Each row has a name. After each piece below comes the name of the row it's from, unless a question asks for something else. Each question is about the rows just above it.

Columns, left to right: C K Z P E Y D J
[ 0.46 -1.08  1.10  2.96  2.53 -0.65 -2.04  0.88] -> Q
[ 3.75  2.64  1.57  0.07  3.64 -2.08  2.94 -1.27] -> B
[ 1.51  2.82  0.25  5.43  5.62 -0.87 -0.78 -2.89] -> F
[ 3.50  1.75  3.35  1.58  7.97 -2.11  3.32 -4.38] -> R
[ 5.05  8.69  1.88 -0.18  8.28 -4.86  5.89 -4.78] -> U
[ 1.93  6.52  0.55 -0.18  5.92 -3.37  3.30 -1.97] -> V
[ 2.94 -0.78  3.32  5.89  3.30] is in which column, read top down?
D
Which column holds [-1.27 -2.89 -4.38 -4.78 -1.97] top down?
J
F in full:
[ 1.51  2.82  0.25  5.43  5.62 -0.87 -0.78 -2.89]

Columns, left to right: kati Gides Peto Vus kamum
[-8.35  8.27  5.56 -4.99 -3.67] : H
[-1.14  3.67 -2.85  3.58  2.37] : T
[-3.29  8.92 -8.29  8.63  6.06] : X
[0.41 1.82 1.18 1.96 0.64] : M
[ 3.27 -8.34  8.27 -8.02 -2.25] : S
[ 1.52 -5.26  5.56 -4.99 -3.67] : L
[ 3.27 -8.34  8.27 -8.02 -5.77] : W
Which column holds this, read top down? [-2.25 -3.67]
kamum
Which column holds [-5.26 -8.34] top down?
Gides
W in full:
[ 3.27 -8.34  8.27 -8.02 -5.77]
Which column holds this, read top down? [-1.14 -3.29  0.41]
kati
Which row holds [ 3.27 -8.34  8.27 -8.02 -2.25]?
S

Columns, left to right: Puni mag vini zeton
[-0.48  0.40 -4.71 -5.68] = Navud
[ 2.89  0.72 -3.71  3.62] = Ter
[-0.43 -3.44  1.93 -0.98] = nem
[ 2.19  0.23 -3.17  3.02] = Katif
[-0.98  1.28 -3.10 -0.55] = kebag
[ 2.29  0.28 -3.37  3.12] = nok
[-6.05 -3.16  3.10 -6.25] = Tagop
[-6.08 -3.30  3.41 -6.48] = zevo
[ 0.72 -3.72  2.05 -0.48] = Lozu
[-2.54 -2.55  2.78  3.79] = nupi
q: [ 0.72 -3.71]
Ter
[-3.10 -3.37  3.10  3.41] is in which column, read top down?
vini
Katif in full:
[ 2.19  0.23 -3.17  3.02]
nem in full:
[-0.43 -3.44  1.93 -0.98]

Columns, left to right: retug tirud Lav Pela
[ 3.75 -2.13 -2.54 -5.43]  vud
[ 4.59  3.75 -2.15 -4.37]  tumam
[-0.68 -3.74  2.86 -3.15]  tiluz
[-5.28 -5.40 -2.54 -5.43]  siser
tumam in full:
[ 4.59  3.75 -2.15 -4.37]
Which column holds this, read top down? [-0.68 -5.28]
retug
tiluz in full:
[-0.68 -3.74  2.86 -3.15]
[-2.54 -2.15  2.86] is in which column, read top down?
Lav
The row with [ 3.75 -2.15] is
tumam
siser in full:
[-5.28 -5.40 -2.54 -5.43]

Columns, left to right: gep kef deme gafu Popo
[-2.87 -2.97  3.89  4.97 -2.70] -> koma
[ 1.33 -1.37  0.28  0.12  0.74] -> riso
[ 5.05 -6.43  3.27 -1.91 -1.55] -> mebu
[ 3.06 -1.37  0.28  5.66  4.58] -> Kug
[ 0.48 -2.18 -0.72 -0.12  0.36] -> Mam
[ 1.19 -1.05  0.46 -0.77  0.21] -> famo
The row with [-2.97  3.89  4.97] is
koma
Which column holds this, read top down? [ 0.74 -1.55  4.58  0.36]
Popo
Where do [ 1.33 -1.37  0.28  0.12  0.74] appear?
riso
famo in full:
[ 1.19 -1.05  0.46 -0.77  0.21]
riso in full:
[ 1.33 -1.37  0.28  0.12  0.74]
Which row holds [ 3.89  4.97 -2.70]?
koma

Columns, left to right: seto Vezal Geg fub bizol
[-0.56  4.39  2.79 -6.45 -1.79] = Lako
[ 2.59 -1.65 -3.30 -3.80  1.43] = tirem
[-0.56  4.39  5.06 -6.45 -1.79] = fubef
[ 2.07 -4.14 -4.31 -4.61  4.07] = saduv
[ 2.06 -4.19 -4.08 -4.93  3.50] = Vefu
[ 4.92  5.32  1.88  3.78 -5.05] = kilab
[ 5.14  5.38  0.74  2.99 -5.22] = Soket
[-8.97 -4.88  2.57  5.25  4.74] = kagas
[ 1.30 -4.08 -4.11 -4.35  4.01] = musu
[ 1.64 -3.83 -4.16 -4.53  4.06] = kek
Which column holds this, read top down? [ 2.59 -0.56  2.07  2.06  4.92  5.14]
seto
Which column holds this, read top down? [ 1.43 -1.79  4.07  3.50 -5.05]
bizol

Columns, left to right: Tuzi zazet Mago bigub Nivam
[-1.15 -0.12  2.43 -3.10  1.73] -> Seso
[-2.01 -3.10 -4.98  1.19 -3.09] -> doz
[-0.27 -4.94 -5.62  2.94 -6.98] -> busav
[-5.72 -4.94 -6.98 -5.62  2.94] -> Tek
[-1.72 -2.85 -5.61  0.99 -3.58] -> Lenem
Which row holds [-4.94 -6.98 -5.62  2.94]?
Tek
[ 2.94 -5.62  0.99] is in which column, read top down?
bigub
busav in full:
[-0.27 -4.94 -5.62  2.94 -6.98]
Tek in full:
[-5.72 -4.94 -6.98 -5.62  2.94]

Columns, left to right: Tep bebut nalo feka bimub Buzig
[-3.07  4.82 -0.05 -7.51  2.60  6.98] -> vena
[-3.07  4.82 -4.84 -7.51  2.60  6.98] -> Sali
[-0.35  2.01 -0.39  0.66 -0.14  0.73] -> fut
[-3.43  4.02 -3.61 -6.47  2.58  6.37] -> Dabi
[-0.93  1.12  0.03  0.04 -0.22  0.61] -> gib
[ 0.49 -1.64 -0.58 -1.85  0.34 -0.58] -> foso
[ 1.50  0.36 -0.51  0.53  0.50  1.17] -> rifo
[ 0.42 -2.87 -0.21 -1.05  0.53 -1.33] -> guzi
[ 1.54 -2.62 -0.05 -0.58  0.16 -1.34] -> ruvek
[-0.51  1.50  0.36  0.48  0.59  1.01] -> bimor
[ 1.45 -2.37 -0.10 -1.24  0.38 -0.88] -> Vir
[-4.84 -0.39 -3.61  0.03 -0.58 -0.51 -0.21] is in which column, read top down?
nalo
q: [ 1.12  0.03  0.04 -0.22]
gib
q: [-0.51  1.50  0.36]
bimor
foso in full:
[ 0.49 -1.64 -0.58 -1.85  0.34 -0.58]
guzi in full:
[ 0.42 -2.87 -0.21 -1.05  0.53 -1.33]

Columns, left to right: ziru gude nas navu fogen Zum tudog fogom
[-3.25 -4.26 -2.97  3.45  5.25 -0.22  3.66  1.19] : pes
[-1.51  1.34 -1.41 -0.17  1.25 -5.50  0.16  7.93] : vub
[-3.25 -4.26 -2.97  3.45  5.25 -0.22  3.66  7.93] : rom
[ 1.10  5.26  1.06 -1.93 -2.73 -3.91 -2.45  3.88] : Teba
q: [-1.51  1.34 -1.41 -0.17  1.25]
vub
[ 3.45 -1.93] is in which column, read top down?
navu
Which column holds this, read top down? [ 1.25  5.25 -2.73]
fogen

Columns, left to right: zireg raz bani Fibet
[-0.46  1.14  1.68  0.77] -> vorez
[-0.76  1.68  4.07  0.45] -> muk
[-0.25  1.85  2.47  2.84] -> les
[0.72 2.66 2.79 3.81] -> Nerim
[ 0.12 -0.65  0.65  4.21] -> ruso
[-0.42  4.32  0.86  1.73] -> vova
[-7.17  1.95  0.99 -3.02] -> laso
[-4.02  1.27  1.37 -3.16] -> Sol
[-4.27  1.84  1.14 -1.29] -> Luviv
[-0.01  1.68  0.45  4.07] -> sener
[-1.78  1.84  1.14 -1.29] -> kire
Which column holds [-0.25  0.72  0.12 -0.42 -7.17 -4.02 -4.27 -0.01] top down?
zireg
Which row holds [1.68 0.45 4.07]?
sener
Where do [ 1.27  1.37 -3.16] appear?
Sol

Columns, left to right: givem Neto Basu Genak gat
[-1.32  8.22 -6.11  3.92  1.21] : Voler
[-1.32  8.22 -6.11  3.92  4.36] : Zumur
[-1.92 -2.48  5.48 -5.53 -2.34] : Giter
[ 1.62 -2.54  1.78 -1.89 -2.48] : tedaz
Which column holds [-5.53 -1.89] top down?
Genak
tedaz in full:
[ 1.62 -2.54  1.78 -1.89 -2.48]
Which column holds [ 3.92 -5.53 -1.89] top down?
Genak
[-6.11  3.92  4.36] is in which row?
Zumur
q: [-1.89 -2.48]
tedaz
Zumur in full:
[-1.32  8.22 -6.11  3.92  4.36]

Columns, left to right: ruta Rima Zilim nikag fisi
[ 4.10 -3.82  3.32 -4.27  5.83] : zigev
[-4.69  3.60 -4.20  4.13 -6.79] : kune
[-4.69  3.60  0.77  3.74 -2.37] : mitoz
[ 0.61 -2.20 -2.78 -0.14  0.63] : Sur
[-2.05  0.00 -0.30  2.47 -0.20] : Bagav
[ 4.41  3.79 -4.75  2.80 -6.79] : vinak
[-2.88  4.19  2.80 -4.75 -4.25] : rulov
[-2.06  3.69 -8.68 -0.72 -8.31] : zon
[-0.66 -1.05 -2.83  0.11 -0.39] : puzed
[ 2.97 -3.37  0.77 -2.37  3.74] : lanal
[-1.55  3.00 -0.07 -0.18 -2.86] : kat
Where do [ 0.77 -2.37  3.74] appear?
lanal
[-4.75  2.80] is in which row?
vinak
[-2.88 -2.06 -0.66] is in which column, read top down?
ruta
[-4.69 -4.69  0.61] is in which column, read top down?
ruta
Which column holds this, read top down? [-2.88 -2.06 -0.66  2.97]
ruta

Columns, left to right: dut Mina Buv lodos
[-5.54  5.72  5.63  1.69] : mozul
[-6.73  5.62 -3.64 -2.78] : kaze
[ 1.35  2.13 -4.06 -4.75] : bure
[-2.79  5.88  5.85  1.56] : Kos
[ 0.99  3.46 -2.78 -3.64] : kon
[ 0.99  3.46 -2.78  5.88] : fas
[-6.14  5.17  5.71  1.60] : Zeso
q: [-2.78 -3.64]
kon
q: [-2.78  5.88]
fas
Which column holds this, read top down? [5.88 3.46 3.46 5.17]
Mina
Where do [-4.06 -4.75] appear?
bure
Where do [ 0.99  3.46 -2.78  5.88] appear?
fas
[-6.73  1.35 -2.79] is in which column, read top down?
dut

Columns, left to right: rog lupub Gutod fulu gasa razu nog fuzo Vod
[ 3.23 -3.30 -6.98 -6.13  4.50  6.22  2.45 -6.23 -2.02] : noka
[ 6.06  7.57  2.97  8.61 -7.91  0.87 -8.26  2.01 -5.97] : Zarol
[ 4.19 -4.65 -6.31 -7.97  5.31  5.14  8.05 -6.72 -1.65] : Gira
[ 3.23 -3.30 -6.98 -6.13  4.50  6.22  2.45 -6.61 -4.14] : fafup
[0.87 5.14 6.22] is in which column, read top down?
razu
Which column holds this, read top down? [-6.23  2.01 -6.72]
fuzo
The row with [-6.31 -7.97  5.31  5.14  8.05 -6.72 -1.65] is
Gira
Zarol in full:
[ 6.06  7.57  2.97  8.61 -7.91  0.87 -8.26  2.01 -5.97]
Which column holds this, read top down? [-3.30  7.57 -4.65]
lupub
[ 2.97 -6.31 -6.98] is in which column, read top down?
Gutod

Columns, left to right: Lateb puge Dizas beb gil mabir
[ 2.78 -2.05 -0.61 -2.81  7.40  3.21] = gaf
[-2.66 -3.04  2.05  2.66  1.98 -2.56] = goviz
[ 3.10 -3.00 -0.11  2.66  1.98  2.84] = noso
[-3.17 -3.42  3.08  2.39  1.25 -3.00] = fak
[ 0.94  1.88 -2.96  0.55  0.35  0.66] = muget
Where do [2.39 1.25] appear?
fak
The row with [-2.66 -3.04  2.05  2.66  1.98 -2.56] is
goviz
fak in full:
[-3.17 -3.42  3.08  2.39  1.25 -3.00]
[2.05 2.66] is in which row?
goviz
Which column holds this, read top down? [2.66 2.66 2.39 0.55]
beb

Columns, left to right: vut lup saku zader Paz
[ 3.33  1.15 -1.82  4.80  5.58] -> tukas
[ 1.42  1.38 -0.98  3.62  5.07] -> fideb
[ 1.19  4.16 -2.71  2.38  4.12] -> Tedol
[-0.50  2.68 -0.71  2.71  2.90] -> sokuf
[-0.72  2.92 -0.72  1.27  2.16] -> faf
[-1.91  2.02  0.26  1.07  0.89] -> lin
[-1.34  2.73  1.37 -1.50  1.15] -> Vego
[-2.60  0.72  0.93 -0.96 -0.86] -> Ziriz
[-2.80  2.10  1.09 -2.29 -1.59] -> Vipan
[-4.66 -0.28  1.28 -0.72 -3.65] -> tozul
[-3.49 -0.15  1.96 -2.62 -4.40] -> reme
[ 2.68 -0.71  2.69 -3.18 -6.58] -> nuren
sokuf in full:
[-0.50  2.68 -0.71  2.71  2.90]
Where do [ 2.68 -0.71  2.71] appear?
sokuf
Which column holds this, read top down? [ 4.80  3.62  2.38  2.71  1.27  1.07 -1.50]
zader
lin in full:
[-1.91  2.02  0.26  1.07  0.89]

Columns, left to right: Farur visu Namoz siz lobi vam gebi zabi kelev
[-2.11  0.28 -4.16  6.18 -7.19  2.95 -0.26 -0.35 -0.99] -> G
[-1.76  0.16 -4.26  7.85 -6.21  1.32  0.98 -1.42  1.32] -> A
[-1.76  0.16  0.28  6.18 -7.74  3.24 -1.27  0.10 -2.89] -> N
q: [-4.16  6.18 -7.19  2.95 -0.26]
G
[6.18 7.85] is in which column, read top down?
siz
[-1.76 -1.76] is in which column, read top down?
Farur
Which row holds [ 0.28 -4.16  6.18]?
G
Which column holds this, read top down? [-4.16 -4.26]
Namoz
[-1.76  0.16 -4.26  7.85 -6.21  1.32  0.98 -1.42  1.32] is in which row?
A
Where do [ 6.18 -7.19  2.95] appear?
G

Columns, left to right: Pevun luva fop bibo segur
[ 2.92 -1.04  7.14 -1.08  4.62] = lati
[-0.38  0.61  1.10  0.87  2.96] = mivif
[ 3.92  3.22  0.31  1.19 -0.11] = pib
The row with [3.22 0.31 1.19] is
pib
Which column holds this, read top down? [0.87 1.19]
bibo
pib in full:
[ 3.92  3.22  0.31  1.19 -0.11]

Columns, left to right: ziruf Nuni Liri kem zirur
[ 0.86 -5.46 -5.95 -1.96  4.30] : tede
[-2.78  5.48 -1.62 -1.96  4.30] : delu
[-2.00 -3.09  5.55 -0.27 -1.77] : damo
[-4.37  3.28 -5.99  0.36 -0.33] : pava
[ 0.60 -1.36  3.90 -0.84 -7.28] : fako
[ 0.86 -5.46 -5.95 -1.96  4.69] : lonu
[-2.62 -2.79  5.59  2.22  3.46] : bizo
[-1.91 -3.15  5.37 -0.36 -2.27] : fafun
[ 0.60 -1.36  3.90  1.05 -7.28] : zirin
[ 5.32  3.94 -2.42  2.71 -0.23] : beda
[-2.50 -2.81  5.48  2.38  3.64] : rezu
q: [-2.81  5.48]
rezu
[-1.96 -0.27  0.36 -0.84 -1.96] is in which column, read top down?
kem

Columns, left to right: tedoz fegek bemaz fal Bedo sidar Zivi puvo Dete Lib
[-2.99 -0.32 -1.57 -6.91 -3.32  4.59 -5.22 -0.18  2.54 -5.07]  Mufid
[ 3.43  2.73  0.55 -1.62 -3.57  2.96  6.62 -2.03  1.08  1.64]  Kebu
[-0.45  2.12 -4.39  1.79  3.25 -2.85 -2.41  0.00 -1.52  2.15]  ruz
[-0.03 -0.23  2.95 -3.73 -2.77  3.74 -5.99  3.31 -2.39 -3.70]  sota
[ 1.60 -0.13 -0.01  1.61 -3.15  1.72  4.93 -1.82  1.97 -0.20]  reluv
[-0.42  0.77 -2.89  3.03  4.72 -3.24 -2.23  0.10 -1.04  2.17]  teser
[-3.82 -1.00  6.83 -1.84 -0.65 -0.27 -3.48  1.89 -3.98 -3.31]  sepo
[ 1.93 -3.71  1.25  3.84 -3.14  1.13  3.89 -2.12  1.48 -1.00]  vav
[-0.73 -1.04 -0.79  4.65  6.40 -3.62 -2.28  0.80 -0.54  3.09]  niz
[-2.09 -5.49  6.74  0.19  2.01  0.36 -4.22  0.91 -6.59 -3.88]  ral
[-0.18 -7.10  3.49  7.43 -2.05  0.01  3.13 -0.52  0.74  1.07]  Sogan
[ 1.17 -0.79 -1.09  4.44  7.30 -3.19 -3.12  2.08 -0.87  2.13]  ronuk
Which column holds this, read top down? [-2.23 -3.48  3.89]
Zivi
Which column holds [ 1.97 -1.04 -3.98  1.48 -0.54 -6.59  0.74] top down?
Dete
q: [ 6.62 -2.03]
Kebu
Which row holds [-2.99 -0.32 -1.57 -6.91 -3.32  4.59 -5.22 -0.18  2.54]?
Mufid

Columns, left to right: Foz sabi Nufeb tuf tirun pavu Zevi
[-3.60  2.14  2.58  4.44 -0.47 -0.19 -1.99] = Nonu
[ 7.71 -5.34 -5.21 -4.48  0.43  1.42 -2.02] = babim
[-7.13  4.46  4.89  4.44 -0.46 -2.12  0.73] = mifi
[-0.77  0.20  0.76  0.79 -0.01  0.17 -0.55] = gudir
[ 5.84 -4.32 -3.79 -3.11  0.29  0.78 -2.16] = Ped
[-7.13  4.46  4.89  4.44 -0.47 -2.12  0.73] = reri
q: [-3.79 -3.11  0.29  0.78 -2.16]
Ped
The row with [-7.13  4.46  4.89  4.44 -0.47 -2.12  0.73] is
reri

Columns, left to right: kupad zag Nusi fov tuder tosar lidi leref pevik dape
[ 1.30 -2.49 -3.42 -1.13 -0.44 -2.07 -2.27  1.35  3.53  0.47]  bis
[-1.13 -0.44 -2.07 -2.26  1.35  3.53  0.47  1.11 -2.89  3.64]  Nonap
[-0.89  1.53  2.11  0.54  1.55  0.33  2.29 -0.61 -1.54  2.78]  Tabig
[-0.33  0.16  0.24  0.75 -1.07  0.97  1.79 -0.97 -1.87  0.33]  Fet
[ 1.30 -1.13 -0.89] is in which column, read top down?
kupad
The row with [-1.13 -0.44 -2.07 -2.27  1.35  3.53  0.47] is
bis
Which column holds this, read top down? [2.78 0.33]
dape
q: [-2.26  1.35]
Nonap

